In the data rows, 128 means zero.
Here are some points:
164/156/106/165/111/135/132/121/153/62/100/114/128/122
123/137/71/168/118/106/118/81/76/102/109/100/133/168
121/83/86/136/111/154/153/124/83/118/90/84/121/175
124/118/179/145/179/152/150/182/150/178/125/183/108/88
113/123/146/86/81/66/94/105/118/146/157/103/136/127
93/115/155/78/90/72/89/113/143/146/142/102/132/144
172/125/56/88/132/99/154/133/114/149/139/133/97/63
107/106/92/105/142/104/166/143/144/202/155/166/91/104
97/164/168/139/170/190/160/135/117/151/110/157/135/181
174/132/114/163/81/101/67/86/146/98/107/97/158/159
100/144/176/107/169/149/166/159/176/185/159/161/122/135
174/152/162/189/126/169/142/145/140/86/95/137/141/114
87/78/161/70/117/118/131/147/90/146/151/99/131/127
141/175/100/128/107/122/138/103/161/75/136/87/153/169
87/102/77/95/156/102/126/120/162/197/110/152/90/125
101/118/111/115/170/107/137/155/163/173/142/168/91/89
155/112/160/113/156/161/156/160/159/148/100/157/107/88
128/114/184/132/138/163/160/166/197/121/129/134/118/112
127/181/153/91/112/125/105/113/113/72/155/103/179/157
185/149/181/161/131/132/154/145/164/87/124/127/144/86
157/144/131/136/113/105/139/141/196/99/142/117/120/94
121/114/87/102/99/97/140/106/162/132/136/88/107/131
143/134/75/161/117/147/112/97/171/137/191/162/110/92
114/128/88/103/134/135/139/146/210/130/177/143/91/97
147/142/106/152/72/82/103/91/140/121/96/98/131/160
104/86/141/92/117/153/117/133/36/117/113/99/149/157
97/164/160/139/165/181/155/131/117/149/110/151/135/178
150/153/128/167/77/81/114/109/141/103/116/108/126/132
141/125/185/148/189/140/157/165/125/154/114/175/113/75
100/113/110/111/172/106/140/161/168/179/140/171/81/81
150/195/53/95/117/147/145/104/153/136/102/127/128/159
103/82/143/96/116/151/116/132/35/118/114/101/150/155
92/74/156/64/115/115/115/147/64/135/133/94/159/146
154/115/163/107/160/170/164/165/163/156/102/160/108/77
111/80/151/62/121/106/129/132/61/117/147/86/152/127
89/104/88/97/158/105/127/126/161/193/112/154/90/123
183/128/147/126/139/150/161/157/114/157/119/154/113/63
143/106/158/106/128/159/155/170/121/184/99/163/109/75
126/111/119/104/93/85/137/127/140/91/140/76/123/119
126/115/176/143/171/150/144/174/147/174/126/179/113/94
83/162/74/100/160/137/140/106/119/142/130/134/125/191
130/143/122/153/121/62/127/105/170/117/132/104/118/117
112/112/128/107/131/122/149/142/211/107/143/113/105/119
108/151/183/107/128/60/82/115/109/117/159/123/152/95
97/147/178/107/170/147/167/157/175/186/162/160/123/138
172/124/57/88/135/97/155/132/113/154/138/134/98/63
93/156/110/132/141/116/133/98/139/82/151/92/154/208
80/109/112/121/138/81/131/100/181/123/132/104/107/150
96/163/166/142/174/189/159/135/118/155/110/157/134/180
86/103/81/93/156/101/125/122/162/195/110/152/89/126
140/126/183/151/185/140/157/163/125/151/115/175/113/71
87/104/79/96/155/102/126/120/163/192/112/148/91/127
109/77/163/84/105/185/124/132/127/136/162/136/124/102
93/156/115/133/143/122/135/101/137/87/148/97/152/206
164/158/147/189/163/163/132/157/98/145/90/186/139/101
103/116/57/125/151/135/113/103/98/165/70/149/107/155
97/85/158/62/116/120/133/152/93/141/151/98/132/123
171/145/180/160/129/146/157/166/191/116/129/141/131/89
149/195/64/98/120/150/144/107/151/137/105/130/129/162
75/161/73/105/156/132/133/102/117/141/129/128/128/200
111/87/151/67/117/103/126/131/67/121/144/83/151/126
97/164/165/141/174/189/158/135/116/154/109/158/133/183
144/126/184/151/183/144/158/163/124/150/111/174/114/79
131/82/162/114/94/117/62/122/56/119/132/87/171/163
195/145/161/146/149/147/154/163/150/147/102/167/126/58
162/145/127/137/117/105/147/144/201/104/140/121/117/84
157/133/44/124/123/159/140/129/84/151/90/156/93/98
156/167/117/203/135/106/120/117/107/70/109/130/141/119
194/145/162/144/146/148/151/164/150/147/102/170/126/57
98/160/167/138/168/186/154/135/112/152/109/153/134/176
93/122/144/140/153/85/144/137/186/101/163/118/103/114
158/131/98/118/110/84/149/115/137/84/159/84/123/97
95/80/160/64/119/118/132/149/89/138/156/98/133/123
161/83/149/177/86/125/101/136/84/94/130/74/142/154
117/125/105/131/118/151/131/115/157/69/99/104/115/155
146/108/166/105/128/160/158/181/117/185/100/158/111/77
147/116/164/107/159/165/164/165/165/154/103/163/107/84
111/119/61/139/134/144/161/119/74/173/102/172/90/136
98/166/165/142/174/186/159/137/117/156/106/156/136/184
118/86/144/112/100/214/107/115/74/105/129/133/139/130
96/159/166/135/168/182/156/137/112/151/111/154/139/176
125/117/178/143/171/151/140/174/147/171/127/176/114/94
158/154/132/140/91/95/84/100/156/91/152/87/175/174
186/137/134/178/89/104/72/111/144/79/121/104/156/138
184/141/131/176/92/103/70/109/143/83/118/109/156/133
88/106/79/99/156/104/126/120/162/189/113/146/95/131
158/149/126/137/113/103/145/141/209/99/141/119/115/90
190/142/136/178/89/103/66/113/147/77/122/106/158/135
96/80/157/70/116/122/132/147/89/145/158/104/132/120
108/105/92/104/140/104/170/148/146/204/162/167/86/101
103/146/181/105/127/68/86/117/107/119/158/122/150/98
152/202/171/180/160/171/154/138/108/147/110/167/154/144
104/111/159/129/164/148/148/150/158/199/93/176/100/113
104/140/68/68/138/160/143/115/160/144/113/127/124/180
105/85/140/93/116/153/116/133/34/118/114/99/151/157
144/179/100/129/107/126/138/101/161/73/136/90/158/179
186/126/145/127/142/157/165/164/118/162/121/162/111/52
186/141/136/178/86/100/69/112/147/80/122/101/157/134
188/142/136/177/87/103/70/111/150/79/125/104/161/138
111/149/58/173/122/147/155/101/104/116/169/146/102/134
142/145/112/152/82/90/108/92/137/123/97/104/131/161
110/88/156/71/126/112/129/133/65/121/144/91/148/130
94/164/166/141/171/190/158/133/119/151/109/159/134/177
193/140/177/190/105/141/91/135/142/95/108/130/159/124
79/112/113/120/134/86/129/100/179/124/134/101/105/152
89/156/112/131/143/118/134/100/138/80/153/94/157/208
190/140/135/181/89/101/68/112/148/80/121/104/158/135
153/151/126/163/77/78/116/109/139/101/112/101/127/132
Then 16 other points, each followed by its number:
183/127/146/127/143/151/178/159/115/161/119/154/107/57 0
172/156/156/201/160/162/132/163/99/144/88/187/139/92 1
140/221/72/157/146/109/134/101/102/132/123/145/138/152 2
169/162/102/170/110/136/129/119/149/60/98/114/128/120 3
128/150/140/99/98/125/82/93/92/85/95/108/156/138 4
66/119/172/83/142/95/92/117/119/127/156/120/141/138 5
133/106/157/110/149/174/151/176/177/176/118/173/108/94 6
99/163/167/141/169/191/161/135/115/153/109/158/135/180 7
162/139/173/162/131/143/153/158/183/120/123/142/129/96 8
93/72/160/61/116/111/114/148/66/136/135/94/157/145 9
146/177/101/134/104/124/134/102/160/76/135/90/158/175 10
94/69/82/87/108/122/146/141/102/162/141/93/107/138 11
91/158/111/131/139/116/133/97/140/82/149/94/154/206 12
179/154/68/151/124/156/123/135/129/128/74/166/108/93 13
130/164/48/89/120/150/152/108/108/150/132/121/125/166 14
97/78/186/117/119/165/114/132/92/133/187/142/131/90 15
Which three of these numbered points are nearest to each point below, ignoring the direction in which the first points spread most? Their numbers follow each, nearest first.
131/113/150/111/154/174/156/171/178/173/111/170/110/99 > 6 8 10
93/69/64/87/107/126/152/140/109/165/139/96/106/141 > 11 14 9
170/150/72/144/133/155/127/141/125/135/73/164/111/90 > 13 3 0
92/71/75/84/106/124/148/139/111/165/140/91/105/141 > 11 9 14
136/108/158/111/153/177/155/178/176/176/112/172/107/94 > 6 8 10
164/156/110/162/112/135/127/119/146/66/101/114/129/121 > 3 8 13
127/165/39/80/116/149/153/104/109/151/135/115/123/172 > 14 10 2
99/159/168/144/172/187/159/140/119/157/109/161/135/172 > 7 12 10
91/74/162/64/115/121/130/151/83/148/149/96/133/125 > 9 11 5
132/75/94/108/114/104/168/120/108/118/123/62/119/142 > 11 9 0
181/127/145/125/144/154/173/159/114/154/118/159/109/52 > 0 3 8
63/114/171/76/141/85/90/116/119/125/160/118/143/133 > 5 9 15
93/86/186/117/119/159/113/130/88/131/187/141/128/93 > 15 5 9
100/74/79/90/104/122/144/137/110/157/140/91/110/142 > 11 9 14
168/159/105/170/111/133/130/120/151/62/93/114/129/119 > 3 8 13
133/108/154/111/155/169/153/176/182/172/116/169/106/92 > 6 8 10
127/151/143/101/102/128/73/96/87/79/93/110/160/135 > 4 6 5
69/109/168/72/139/87/91/117/115/124/159/115/142/133 > 5 9 15
92/156/111/131/139/118/134/99/136/80/153/92/155/207 > 12 10 7
184/128/144/127/143/154/175/161/114/160/118/157/110/54 > 0 3 8
167/144/184/159/128/146/152/164/189/114/128/140/129/89 > 8 6 3
100/143/60/65/136/159/141/111/160/143/114/124/125/188 > 14 12 10
166/161/104/167/109/136/126/117/142/65/96/113/131/122 > 3 13 8
134/109/156/112/155/174/155/178/177/179/112/174/106/91 > 6 8 10
175/158/152/195/158/157/132/161/96/138/87/183/138/95 > 1 3 0
116/62/103/82/137/130/159/185/94/186/114/135/107/105 > 11 9 6
176/157/155/194/160/161/133/164/95/144/84/188/138/93 > 1 3 0
161/139/184/156/128/147/150/162/181/116/132/140/129/90 > 8 6 3
131/106/159/113/152/173/152/174/171/175/118/171/108/91 > 6 8 10
183/129/146/128/144/152/174/164/115/160/116/158/107/56 > 0 3 8
168/143/180/161/125/143/146/160/186/111/127/137/131/93 > 8 6 3
112/78/154/68/124/106/127/133/58/118/148/84/152/126 > 9 5 15
65/113/167/79/142/85/91/116/124/125/156/115/140/134 > 5 9 4
97/78/183/118/119/150/115/128/99/133/179/140/127/95 > 15 5 9
168/144/183/161/129/143/154/167/189/116/127/141/130/88 > 8 6 3
166/157/104/171/110/137/130/119/148/60/95/115/128/119 > 3 13 8
65/113/172/75/143/86/87/116/121/124/157/117/140/133 > 5 9 15
99/79/184/116/119/161/112/132/89/132/192/140/128/91 > 15 5 9
168/155/111/168/110/135/126/121/141/66/100/114/130/120 > 3 8 13
101/80/183/119/119/159/119/130/93/131/182/142/130/89 > 15 5 9
101/80/184/120/120/160/118/132/97/133/181/145/130/90 > 15 5 9
98/164/168/140/177/189/160/135/118/152/109/158/136/180 > 7 12 10
103/142/59/63/136/163/141/112/157/144/115/124/125/191 > 14 12 10
144/176/98/130/108/125/136/98/163/72/135/91/156/181 > 10 12 6
98/76/190/117/119/157/113/130/92/133/185/142/129/93 > 15 5 9
170/147/176/164/130/143/155/162/184/112/128/140/132/91 > 8 3 6
122/64/105/88/132/133/158/180/91/181/113/131/111/109 > 11 9 6
145/172/94/131/110/128/136/102/161/75/130/96/151/169 > 10 12 3
165/163/104/170/110/134/132/119/149/63/94/117/128/120 > 3 13 8
133/225/73/150/146/107/135/96/103/132/125/140/142/164 > 2 14 10
134/125/60/130/98/132/127/86/113/103/95/89/124/166 > 14 10 11
90/157/117/132/145/123/136/103/137/86/150/99/156/206 > 12 7 10
185/128/146/126/143/154/172/162/115/162/118/157/107/56 > 0 3 8
174/161/102/173/109/137/131/120/146/63/97/116/128/119 > 3 13 8
135/109/157/112/153/173/154/179/181/179/114/176/106/93 > 6 8 10
113/128/117/93/101/127/85/94/60/100/117/99/150/149 > 4 9 5
123/158/151/140/124/98/71/97/64/91/112/123/169/135 > 4 5 1
132/109/154/111/152/166/154/179/175/178/117/176/103/92 > 6 8 10
112/118/63/139/138/141/166/118/72/177/101/166/93/135 > 14 11 2
168/158/106/170/110/142/132/121/146/68/100/122/128/114 > 3 13 8
137/80/98/113/112/104/160/120/111/115/123/65/122/142 > 11 6 0
120/62/105/84/132/130/161/181/93/185/117/130/109/107 > 11 9 6
96/82/188/116/118/161/114/132/89/133/187/144/130/93 > 15 5 9
188/127/146/126/143/153/167/164/114/161/120/160/110/51 > 0 3 8
164/151/153/193/160/156/132/157/101/142/93/185/138/96 > 1 3 0
149/137/35/104/112/101/131/88/139/126/162/104/112/108 > 14 11 10
137/151/173/115/115/134/93/131/84/63/125/126/160/102 > 4 0 15
96/78/182/116/118/164/111/132/88/133/191/143/129/92 > 15 5 9
172/157/71/142/133/159/131/141/132/139/73/166/108/95 > 13 3 0
171/160/104/174/109/134/125/118/147/64/99/113/131/121 > 3 13 8
127/98/70/64/116/104/139/148/116/180/116/136/97/81 > 11 14 0
94/76/182/114/118/159/115/131/89/133/186/144/129/89 > 15 5 9
98/161/167/140/173/193/159/136/119/157/109/159/135/179 > 7 12 10
94/165/167/142/173/191/156/137/117/153/109/161/135/176 > 7 12 10
141/157/174/119/115/136/90/129/84/56/123/128/162/100 > 4 0 15
169/162/105/167/109/136/130/120/146/59/94/118/129/120 > 3 13 8
64/113/172/76/142/85/87/117/119/125/158/116/143/132 > 5 9 15
89/75/159/63/115/111/114/144/72/135/137/95/157/143 > 9 5 11
65/112/170/72/141/85/88/116/120/124/160/117/141/133 > 5 9 15
177/155/63/148/127/161/127/137/128/132/70/172/104/90 > 13 3 0
100/80/186/116/117/154/113/130/89/129/180/141/130/92 > 15 5 9
89/156/110/131/140/118/134/98/137/79/152/93/156/204 > 12 10 7
135/106/158/114/154/173/157/176/182/175/112/175/108/93 > 6 8 10
111/117/55/139/136/143/162/119/74/172/103/168/91/138 > 14 11 2
98/155/115/132/140/120/137/104/137/87/150/99/149/194 > 12 10 7
100/165/167/144/170/191/161/133/118/155/108/156/136/177 > 7 12 10
90/73/164/65/115/122/132/151/80/146/155/99/133/126 > 9 5 11
186/129/146/126/146/155/169/161/115/160/118/158/107/54 > 0 3 8
158/121/40/118/99/151/165/125/75/176/117/148/107/118 > 14 13 11
168/160/105/170/110/136/131/119/148/59/96/115/130/122 > 3 8 13
125/101/73/70/119/99/141/150/120/184/119/135/98/84 > 11 14 6
165/148/156/189/158/158/131/160/92/143/93/184/142/96 > 1 3 0
96/163/166/142/174/189/159/135/118/155/109/157/134/180 > 7 12 10
95/150/114/127/138/120/133/100/129/82/150/95/151/204 > 12 10 7
167/158/105/170/111/136/131/119/145/56/102/113/129/118 > 3 8 13
179/158/62/145/130/160/128/139/128/135/66/168/106/91 > 13 3 0
91/155/111/132/140/119/134/98/138/79/152/92/155/205 > 12 10 7
170/159/105/168/110/133/130/117/148/63/98/112/129/120 > 3 8 13
165/156/149/192/163/159/131/158/98/143/92/184/138/100 > 1 3 13
171/159/101/171/109/137/130/118/149/60/99/115/128/120 > 3 13 8
90/154/116/130/140/119/130/100/137/83/157/98/156/198 > 12 10 7
96/76/181/120/118/160/116/129/95/133/183/142/126/93 > 15 5 9
119/58/107/82/135/133/162/188/87/189/116/134/110/105 > 11 9 6
95/114/156/77/87/73/92/111/145/145/142/106/132/144 > 5 9 6
118/57/108/81/134/132/164/189/87/185/113/133/111/106 > 11 9 6
134/125/62/131/97/132/126/83/111/103/93/92/125/166 > 14 10 13
142/180/98/131/106/125/139/101/161/76/135/89/158/178 > 10 12 3
170/158/108/172/108/135/131/118/149/62/97/114/129/119 > 3 8 13
101/150/68/76/136/159/142/109/151/143/115/124/125/192 > 14 12 10
143/180/99/130/108/126/138/101/163/74/135/88/156/174 > 10 12 3
172/150/69/144/126/160/126/137/120/131/73/166/108/95 > 13 3 0
108/128/118/85/100/131/86/94/55/100/118/102/151/148 > 4 9 5
148/174/101/133/106/123/131/99/162/72/134/92/156/177 > 10 12 6
118/61/106/79/137/133/165/190/88/186/113/133/112/106 > 11 9 6
171/144/184/159/129/147/158/165/188/116/129/141/131/91 > 8 6 3
177/152/63/150/128/163/131/139/127/135/75/168/109/87 > 13 3 0
116/80/153/72/121/107/129/134/51/119/148/86/150/127 > 9 15 11
182/129/146/127/142/155/170/160/113/160/117/159/106/55 > 0 3 8
167/143/184/161/128/145/153/163/189/116/130/140/130/87 > 8 6 3
124/64/110/89/131/129/156/183/92/177/114/131/114/109 > 11 9 6
164/141/184/161/133/147/155/164/184/119/129/145/127/91 > 8 6 3
179/125/147/127/140/150/161/161/108/158/119/154/111/62 > 0 3 6
96/80/187/117/120/160/112/130/89/133/186/142/130/90 > 15 5 9
143/179/101/130/105/126/138/101/164/75/136/88/157/175 > 10 12 6
111/120/64/143/137/139/160/116/78/169/102/161/93/138 > 14 2 11
145/193/51/97/121/147/142/105/153/136/106/129/132/165 > 14 10 2
139/166/101/124/109/125/137/103/158/76/136/90/153/172 > 10 12 6
92/70/162/60/118/121/131/152/85/148/155/100/133/125 > 9 11 5
137/216/80/154/142/109/132/100/105/128/124/136/143/163 > 2 10 14
89/158/115/131/145/123/134/101/137/87/149/96/152/200 > 12 10 7
89/156/116/129/145/119/136/103/141/89/153/96/151/197 > 12 10 7
95/146/109/130/140/118/138/103/134/88/153/94/148/194 > 12 10 7
145/165/171/117/114/134/86/130/85/59/123/129/161/99 > 4 0 1
98/166/169/144/176/185/158/133/118/155/106/158/135/178 > 7 12 10
177/125/148/127/142/157/168/160/109/154/119/156/112/65 > 0 3 6
131/107/155/115/152/166/155/171/182/171/114/169/108/97 > 6 8 10
111/118/63/134/135/144/160/122/83/173/104/170/90/133 > 14 11 13
98/156/112/133/137/115/129/98/140/82/151/91/156/206 > 12 10 7
171/159/106/169/106/133/127/117/143/67/98/115/130/121 > 3 13 8
96/72/159/65/114/113/112/147/65/133/136/95/160/145 > 9 5 11
99/77/158/69/115/116/119/148/75/137/132/99/156/137 > 9 5 11
133/189/118/158/124/93/126/98/132/83/150/97/165/173 > 10 12 2
185/127/145/125/142/151/173/160/113/162/116/158/109/54 > 0 3 8
120/80/150/78/118/106/124/129/62/118/145/84/154/129 > 9 11 15
163/143/185/154/129/137/149/162/182/115/130/141/132/89 > 8 6 3
140/219/83/153/149/106/134/105/104/135/125/144/135/151 > 2 10 14
180/128/144/127/145/159/177/161/114/158/116/161/107/59 > 0 3 8
84/108/150/54/121/109/101/117/154/125/142/109/132/133 > 5 9 6
130/146/148/120/74/76/75/94/97/119/111/106/150/145 > 4 5 6
90/152/110/132/139/117/134/97/138/81/155/91/153/204 > 12 10 7
95/158/116/136/142/121/135/101/133/85/149/97/157/200 > 12 10 7
134/190/114/167/129/100/130/99/129/72/150/96/167/174 > 10 12 2
166/157/107/168/106/132/128/119/146/59/99/113/130/123 > 3 8 13
174/153/71/142/125/152/129/139/128/129/69/169/107/95 > 13 3 0
178/158/77/149/130/157/129/141/125/134/69/173/108/85 > 13 3 0
149/137/39/103/109/94/130/87/140/126/162/103/113/109 > 14 11 10
134/191/110/162/128/104/129/97/130/83/153/102/164/174 > 10 12 2
100/163/167/141/172/186/157/140/119/156/109/162/133/174 > 7 12 10
175/156/155/195/162/165/133/162/98/144/88/192/140/91 > 1 3 13
96/162/170/141/168/186/158/133/118/152/110/157/132/184 > 7 12 10
134/195/114/168/127/101/131/100/130/77/151/99/167/177 > 10 12 2
184/129/145/128/144/153/169/164/112/162/118/160/106/54 > 0 3 8
114/125/65/144/137/138/162/117/79/167/106/160/96/137 > 14 2 13
79/104/152/51/124/112/103/123/155/125/145/112/131/132 > 5 9 6
134/193/114/163/128/96/129/98/131/78/151/96/167/177 > 10 12 2
81/142/100/70/165/98/148/131/183/179/177/136/120/153 > 12 5 10
168/140/182/163/126/144/148/162/184/113/128/136/131/92 > 8 6 3
172/156/64/142/127/155/130/133/130/134/71/165/108/92 > 13 3 0
184/149/175/162/128/129/148/145/164/87/125/123/146/93 > 8 3 0
131/109/154/113/153/163/154/178/178/173/115/169/104/101 > 6 8 10
170/161/103/170/109/136/130/119/150/61/95/116/130/119 > 3 13 8
138/219/75/156/146/113/136/100/111/132/124/145/138/153 > 2 10 14
80/103/154/45/120/115/98/119/153/126/142/110/134/135 > 5 9 4
79/163/78/101/165/131/140/102/123/134/131/129/127/196 > 12 14 10
130/148/148/121/76/76/78/92/101/117/109/105/151/144 > 4 5 6
136/110/157/111/153/173/153/177/183/176/112/175/105/94 > 6 8 10
96/116/56/126/151/136/109/97/100/160/66/153/107/164 > 14 4 13
86/120/109/122/139/85/131/99/172/125/132/101/109/155 > 12 10 5
131/184/113/162/133/100/130/104/132/80/150/103/161/167 > 10 12 2
180/127/142/125/144/147/176/158/114/164/122/155/108/60 > 0 3 6
98/82/188/118/118/162/113/131/92/133/189/144/129/90 > 15 5 9
82/142/102/70/162/96/149/132/183/177/179/135/119/153 > 12 5 10
95/162/165/142/171/189/159/139/117/156/107/159/135/183 > 7 12 10
180/155/68/146/131/157/127/138/127/133/64/171/107/86 > 13 3 0
90/128/155/92/125/68/95/109/79/132/179/106/143/110 > 5 9 15
100/163/165/142/172/192/159/136/115/153/109/161/135/183 > 7 12 10
178/158/70/145/128/157/128/139/128/134/67/171/105/85 > 13 3 0
135/108/158/112/154/170/157/185/178/177/114/175/103/96 > 6 8 10
172/161/105/170/112/138/132/119/147/60/94/116/130/121 > 3 13 8
97/114/156/79/87/69/92/111/142/143/142/104/133/143 > 5 9 6
101/133/92/132/130/102/162/131/166/157/218/143/101/102 > 10 12 6
178/157/65/146/129/157/127/139/126/134/65/172/107/88 > 13 3 0
167/159/151/190/157/164/133/159/100/144/91/186/139/100 > 1 3 13
164/157/102/168/113/136/132/119/139/66/98/117/127/121 > 3 13 8
178/158/66/147/128/158/128/138/130/129/68/163/108/93 > 13 3 0
172/151/70/145/127/161/127/139/120/129/75/167/108/92 > 13 3 0
185/148/179/163/131/131/154/148/165/87/123/126/143/86 > 8 3 0
187/148/178/164/131/131/156/146/164/89/123/125/144/86 > 8 0 3
95/77/185/117/119/160/112/130/90/133/184/143/129/92 > 15 5 9
115/124/103/132/121/156/133/116/157/65/96/102/112/157 > 10 3 6
135/107/155/111/158/175/154/179/180/177/112/170/104/93 > 6 8 10
95/117/153/81/91/77/95/110/145/139/143/105/134/149 > 5 6 9
78/102/153/44/121/114/99/122/153/127/144/112/134/134 > 5 9 4
107/149/177/102/126/62/85/113/112/116/159/121/151/96 > 5 4 15
101/164/162/141/170/186/157/133/116/151/112/156/135/179 > 7 12 10
92/75/165/61/117/122/130/150/84/148/154/97/134/126 > 9 5 11
82/113/113/121/136/83/132/99/182/124/135/101/107/153 > 12 5 10
110/83/151/64/121/107/129/133/61/119/145/82/152/127 > 9 5 11
134/221/69/153/149/108/135/92/106/131/124/146/138/160 > 2 14 10
128/147/148/118/74/75/76/95/99/117/109/109/150/146 > 4 5 6
107/150/183/104/127/61/85/117/107/115/160/122/152/97 > 5 4 15
136/222/73/150/147/107/135/95/102/132/121/138/137/162 > 2 14 10
170/161/101/173/110/136/130/119/147/63/97/113/128/120 > 3 13 8
177/149/181/159/134/135/152/146/160/90/123/129/143/94 > 8 3 0
102/143/70/73/132/158/142/109/160/141/114/121/123/189 > 14 12 10
151/126/47/168/120/184/104/90/105/151/107/185/113/111 > 13 3 14
169/160/103/169/111/136/130/120/148/60/93/116/128/119 > 3 13 8
185/147/176/160/132/133/155/149/161/92/123/128/141/83 > 8 0 3
98/81/178/118/115/153/112/126/92/132/178/139/129/97 > 15 5 9
149/142/45/110/116/106/132/92/137/128/158/109/115/110 > 14 10 0
166/154/148/198/159/160/134/157/95/142/97/188/137/95 > 1 3 0
168/154/112/167/109/137/133/122/146/71/97/118/127/116 > 3 8 13
103/128/85/52/141/127/150/136/201/172/156/128/120/153 > 10 14 12
167/148/153/191/158/159/135/165/98/147/90/183/137/93 > 1 3 0
135/108/157/111/155/178/154/178/181/175/113/173/106/95 > 6 8 10
147/160/138/173/136/76/133/135/173/100/160/130/123/84 > 8 3 0
130/147/147/121/73/78/77/93/99/118/109/105/149/146 > 4 5 6
196/137/177/179/114/152/81/143/129/139/96/158/146/104 > 1 8 6
128/102/72/66/115/102/139/149/117/177/114/135/95/80 > 11 14 0
167/161/104/172/108/137/131/119/146/61/96/116/129/118 > 3 13 8
157/202/171/182/160/165/153/139/109/149/108/169/150/142 > 1 7 2
185/131/143/130/141/150/173/156/114/153/117/151/111/61 > 0 3 8
130/210/76/146/147/109/135/97/104/132/126/142/138/157 > 2 14 10
132/143/150/124/74/83/77/95/98/117/113/106/150/145 > 4 6 5
98/165/166/139/174/187/159/140/122/160/113/155/135/176 > 7 12 10
148/193/54/98/116/148/146/104/156/136/101/127/128/163 > 14 10 2
154/126/53/162/120/175/106/89/109/149/107/181/114/114 > 13 3 14
98/75/186/118/118/163/114/132/91/133/186/143/130/91 > 15 5 9
96/163/167/144/171/189/160/137/116/155/107/159/137/180 > 7 12 10
108/104/98/103/143/98/174/149/145/207/157/162/90/101 > 11 14 6
134/111/158/114/156/175/157/176/180/175/110/174/108/92 > 6 8 10
179/127/142/125/143/147/171/158/119/157/120/150/107/63 > 0 3 6
98/78/180/118/122/158/116/134/97/137/182/146/126/90 > 15 5 9
129/148/150/120/73/79/75/92/100/119/112/108/151/144 > 4 5 6
91/75/164/62/117/120/131/150/83/145/152/98/133/124 > 9 5 11
102/123/91/52/139/126/148/137/192/170/156/126/121/151 > 10 14 12
108/103/93/106/141/102/171/144/149/203/162/163/88/99 > 11 14 6
78/161/80/103/170/137/141/106/119/146/129/137/123/190 > 12 14 10
108/127/117/87/103/129/87/95/53/100/119/99/150/148 > 4 9 5
153/125/49/166/121/183/103/87/106/156/109/185/111/113 > 13 14 3
135/227/74/149/146/109/136/98/104/137/126/143/140/163 > 2 14 10
159/116/43/130/104/195/112/95/136/153/100/170/111/119 > 13 14 3
116/123/101/132/122/157/135/117/162/65/98/104/112/155 > 10 3 6
106/105/95/102/139/104/173/150/147/207/161/163/92/100 > 11 14 6
98/162/171/141/171/191/157/135/117/153/108/155/136/181 > 7 12 10
100/81/177/116/118/159/116/128/96/131/183/137/131/94 > 15 5 9
111/84/155/68/123/106/127/133/57/121/146/82/149/126 > 9 5 11
162/158/105/167/112/135/131/116/146/68/99/116/128/126 > 3 13 10
82/139/102/77/161/95/147/130/185/174/174/132/118/153 > 12 10 5
167/163/104/173/110/137/131/118/144/62/97/115/130/120 > 3 13 8
81/111/116/124/138/89/130/103/176/119/131/100/107/152 > 12 5 6
103/163/167/145/173/186/156/138/115/151/107/156/134/173 > 7 12 10
136/223/74/152/148/109/137/95/102/135/124/142/137/160 > 2 14 10
183/147/143/169/142/192/140/160/126/142/72/180/130/94 > 1 3 13
180/124/145/129/139/152/167/157/112/150/119/152/111/60 > 0 3 8
83/144/100/80/159/98/144/129/174/167/173/134/119/152 > 12 10 5
134/214/76/147/143/107/133/100/99/133/122/139/139/157 > 2 14 10
107/106/95/103/141/102/171/147/148/206/163/167/90/99 > 11 14 6
110/102/91/102/141/104/170/148/149/206/157/163/88/99 > 11 14 6
82/158/76/111/161/135/134/102/120/138/129/126/128/197 > 12 14 10
100/92/177/119/120/159/114/131/91/131/178/144/126/93 > 15 5 4
134/222/69/153/147/109/134/93/104/135/122/141/140/162 > 2 14 10
185/129/144/129/141/151/161/156/117/156/116/153/111/62 > 0 3 8
98/86/178/121/119/156/115/128/93/128/186/141/133/97 > 15 5 9
84/136/104/79/158/100/146/133/174/168/175/131/120/150 > 12 5 10
95/162/167/142/174/189/159/136/117/158/110/155/135/180 > 7 12 10
101/82/178/121/118/159/116/129/94/129/178/142/130/92 > 15 5 9
109/103/93/105/141/101/172/146/149/205/158/164/88/100 > 11 14 6
86/145/103/78/157/96/144/131/180/168/178/130/125/155 > 12 10 5
112/79/154/66/121/105/127/133/59/119/148/84/150/127 > 9 5 11
186/130/143/129/140/152/164/161/116/154/118/156/112/56 > 0 3 8
134/217/72/143/142/110/136/100/107/130/125/135/137/154 > 2 14 10
127/143/144/123/76/83/80/91/101/117/110/106/148/147 > 4 6 5
135/113/152/118/151/167/150/172/176/172/112/171/109/98 > 6 8 10
97/165/164/141/175/194/160/135/117/153/111/157/135/174 > 7 12 10
138/109/160/118/152/171/157/175/183/170/113/173/110/92 > 6 8 10
99/161/165/137/167/186/154/137/110/151/108/155/136/180 > 7 12 10
187/128/145/126/144/152/174/163/114/160/119/154/107/56 > 0 3 8
169/155/102/164/111/140/131/119/150/68/100/119/127/118 > 3 13 8
143/159/172/117/115/134/88/132/87/56/124/130/162/96 > 4 0 6
175/126/145/124/139/152/167/156/108/158/117/153/110/61 > 0 3 6
128/215/74/151/144/109/136/94/109/132/125/133/141/160 > 2 14 10
95/77/183/117/118/161/114/130/90/133/189/145/130/90 > 15 5 9
98/122/90/149/134/120/114/82/120/91/90/104/127/188 > 12 7 10
102/162/158/142/169/184/155/131/119/149/107/153/133/181 > 7 12 10
108/105/99/108/140/100/171/147/148/200/159/161/91/101 > 11 6 14
79/144/101/72/162/95/149/134/182/175/180/134/120/153 > 12 5 10
